(in the rows, 128 means zero)
One turn moves each row of this set onto another row. After a few examples, where does it send each row asked below?
Q509: [ 95 109 145 116 138 142 124 110 149 115 147 125  80 112 143 138 159 141
  89 131 141 112 126 142 128 166 127]
Q990: [117 121 121 140 150 125 131 111 155  89 162 124 102 111 153 164 159 131
  93 121 123 119 121 121 131 156 126]
Q843: [ 92 130 141 129 155 134 135  99 152  97 157 120  95 109 143 143 157 160
 102 126 141 116 121 138 125 158 127]
Q978: [108 139 104 126 146 141 164 123 135 129 129 146 130 112 113 115 120 137
 126 161 149 166 158 138  86 141 146]
Q992: [130 137 112 111 142 157 144 136 124 147 128 134 127 134 121 107 145 144
 141 167 144 144 122 126  89 130 127]
Q569: [152 118 118 129 126 146 103 137 123 146 115 125 137 123 130 122 124 123
 126 146 142 158 140  89 125 128 121]
Q782: [105 147 108 124 152 139 151 121 135 127 115 134 136 102 116 111 118 141
 127 160 159 168 149 137  85 141 139]
Q475: [141 149 117 168 160 126 133 111 123 103 117 123 138 110 130 127 130 125
 140 169 131 147 126 102 111 148 142]
Q914: [161 122 134 146 124 131 103 145 126 124 104 128 121 118 135 128 121 119
 114 151 125 145 132  90 129 132 126]
Q367: [108 154 126 138 153 129 156 127 136 111 105 136 118 102 121 112 120 141
 120 171 142 151 135 147  81 147 146]
Q244: [135 145 116 144 152 142 142 127 125 138 147 132 137 128 123 130 118 151
 136 138 127 167 156 114  99 115 134]
Q438: [152 119 113 124 119 143 117 143 126 138 125 133 137 134 127 126 134 130
 129 149 140 151 139  84 127 121 122]
Q400: [126 133 128 160 130 113 127 129 134  98 102 133 134 102 127 137 106 120
 110 153 136 158 162  99 126 142 148]
Q710: [130 120 106 138 125 127 137 130 135 119 126 147 142 111 119 134 109 122
 114 143 145 171 175  95 124 132 141]
Q892: [130 123 118 102 122 144 137 155 138 145 121 148 116 122 120 113 117 143
 106 142 144 162 155 127  95 118 125]
Q535: [136 121 119 119 118 128 124 145 137 106  83 138 122 106 126 110 134 115
 109 175 153 138 119 105 117 150 130]
Q957: [121 128 113 140 128 127 124 125 135 120 111 132 149 103 121 131 106 125
 117 144 154 173 169  97 123 135 140]
Q357: [129 118 100 106 122 140 126 136 135 126  97 137 137 107 120 106 130 118
 118 167 169 155 133 105 113 146 127]
Q373: [ 99 110 141 134 135 130 118 101 149  97 149 120 100 111 144 152 157 138
  96 126 141 115 131 115 150 164 130]
Q51: [117 121 129 139 156 128 127  97 152  89 164 124 100 101 149 148 151 142
  94 119 138 123 125 116 139 160 122]
Q404: [133 156 141 165 160 132 134 126 124 128 126 125 118 115 132 129 109 146
 126 146 113 159 148 132  93 128 140]
Q951: [110 114 126 113 134 129 128 126 159  97 147 127  93 115 150 152 166 134
  85 127 133 110 110 129 126 154 122]
Q332: [111 121 126 124 153 135 137 118 156 105 160 128  85 111 150 150 159 137
  87 125 123 118 116 146 111 157 126]
Q211: [143 145 132 123 147 146 132 144 127 135 107 129 106 119 132 102 136 141
 124 169 132 136 105 137  83 136 123]
Q693: [ 94 112 134 118 136 134 133 122 155 109 147 127  86 115 146 152 163 132
  86 133 129 112 121 147 118 162 132]
Q36: [136 138 113 115 149 158 130 133 124 153 118 125 124 121 125 102 135 139
 135 163 148 154 120 129  87 135 121]
Q167: [109 112 135 111 135 133 122 115 156  95 147 126  90 107 145 137 159 147
  86 123 148 112 114 124 137 156 114]
Q270: [102 117 138 144 158 138 129  92 145 108 165 123  90 106 145 148 151 138
  98 126 130 122 136 135 131 170 134]
Q927: [125 110 101 106 114 142 139 139 134 129 106 148 132 118 116 111 138 115
 117 172 162 148 141 107 114 147 134]
Q571: [128 145 125 147 155 145 128 122 124 147 133 121 137 118 126 126 110 147
 135 139 132 171 157 121  98 123 133]
Q792: [117 103 126 125 134 131 123 122 155 102 152 130  89 111 152 158 157 120
  80 125 124 117 125 126 132 161 127]
Q310: [101 112 129 133 133 125 125 115 154  93 148 123 104 116 149 166 163 127
  91 129 129 113 125 120 138 162 135]
Q599: [120  99 132 126 139 136 116 108 150 106 154 129  84 103 148 141 153 127
  82 124 138 118 130 120 143 167 120]
Q827: [112 120 132 120 157 140 133 105 153 106 162 129  79 102 147 132 154 147
  88 124 138 119 119 144 117 162 118]
Q37: [101 120 129 144 152 130 135 107 151 102 162 124  96 112 150 163 155 128
  94 125 119 121 132 137 123 165 139]
Q865: [127 128 143 115 118 132 124 160 138 133  91 140 101 112 127 112 112 136
  94 153 136 148 142 135  98 130 130]
Q558: [ 96 130 128 132 152 130 141 110 154  95 157 121  99 116 147 158 165 144
  99 129 127 114 116 140 116 157 133]
Q773: [135 139  99 149 156 140 132 108 123 124 124 123 152 109 124 121 129 123
 145 163 150 162 137  98 112 145 135]
Q43: [121 125 126 105 122 144 123 150 136 150 105 135 121 114 124 111 113 142
 108 144 151 164 152 129 100 124 125]
Q551: [129 134  98 148 145 140 144 111 123 121 131 133 152 123 119 128 138 123
 148 167 145 154 143  94 116 145 144]

Q571 -> Q782
Q599 -> Q373
And these:
Q693 -> Q951
Q551 -> Q244
Q404 -> Q367

